(in the rows, 128 means zero)
One turn sends every row of this set to another row. A few are shown first. Where does it send the rows asked after them?
q_875: [142 120 129 130 115 124 104 121 177 102 121 161 149 110]
q_475: [114 137 138 128 113 111 155 150 113 124 124 162 159 167]
q_331: [138 132 103 136 135 157 171 102 127 108 117 116 102 102]
q_602: [139 152 154 132 117 103 113 147 152 117 142  91  93 124]
q_453: [102 146 118 139 120 124  99 143 102 153 103 130 164 103]
q_466: [129 121 121 109 159 142 132  89 126  88 116 133 113 103]
q_351: [125 116 102 128 123 146 152 101 161 110 100 130 153  93]
q_778: [131 134 146 126 149 105 158 126 124  95 126  78 116 126]
q_274: [142 148 147 130 128 108 131 135 147 106 138  73  98 116]
q_620: [124 131 139 124 128 112 161 138 112 101 127 148 167 160]
q_468: [111 146 129 137 122 117  86 146 107 144 111 136 164 106]
q_197: [142 115 120 126 128 133 129 106 169  92 114 139 156  99]
q_346: [100 139 122 119 116 136 108 125 133 152 112 177  88 122]
q_924: [114 158 136 137 102 115 135 149 144 155 125  90  84 122]
q_153: [108 140 129 131 134 116 179 128 117 129 111  78 109 124]
q_413: [160 128 123 133 142 143 142 105 138  80 134 125 107 107]
q_999: [107 137 130 129 113 116 167 146 109 130 118 156 158 163]
q_470: [113 139 119 135 138 125 111 127  98 128 104 111 174  95]
q_309: [125 146 165 132 120  87 111 160 139 124 139 125 100 149]
q_174: [119 141 132 135 132 115  83 141 108 126 116 130 171 105]
q_327: [144 142 134 141 106 131 105 140 148 127 139 172  85 130]
q_674: [103 143 114 137 129 129 112 134  98 145 100 117 169  97]
q_652: [163 133 139 135 128 130 109 124 148  88 146 154  99 121]
q_278: [123 133 139 116 129 125  87 122 140 119 127 179  97 124]
q_165: [119 141  97 142 111 159 167 118 128 147 109 136  87 109]
q_840: [122 138 127 133 139 119  96 133 104 119 113 118 176  99]
q_233: [122 147 114 145  97 146 134 136 138 156 120 164  80 123]
q_540: [110 133 127 127 120 119 177 138 107 121 115 145 162 158]
q_998: [140 137 164 125 141  90 125 142 135  94 141 102 113 138]
q_461: [137 124 139 110 150 127  99 106 136  88 129 156 108 114]
q_477: [109 124  97 133 105 148 154 112 159 141  93 143 143  98]
q_367: [104 152 148 136 106  97 132 163 132 158 123 125  92 146]
q_659: [116 153 128 135 112 121 154 137 139 143 120  72  90 114]
q_33: [109 129 107 135  93 139 130 128 167 153 101 166 136 109]
q_303: [ 95 150 130 136 114 112 165 147 121 161 109 102  97 135]
q_228: [126 156 149 136 104 105 116 153 151 141 136  99  85 128]
q_216: [107 127 104 114 146 153 154  92 118 120 100 132 105 101]
q_804: [121 133 142 126 120 108 151 146 114 109 128 158 162 164]
q_784: [129 147 134 131 124 118 150 130 140 119 127  64  97 110]
q_515: [118 131 131 125 127 117 172 135 108 107 121 141 166 157]
q_750: [125 126 123 133  98 127 104 132 176 133 114 175 139 115]
q_359: [ 93 135 104 119 125 151 142 109 121 153  97 155  93 110]

q_475 goes to q_804
q_998 goes to q_778
Now these:
q_351 goes to q_477
q_659 goes to q_924
q_327 goes to q_652
q_359 goes to q_346
q_674 goes to q_453

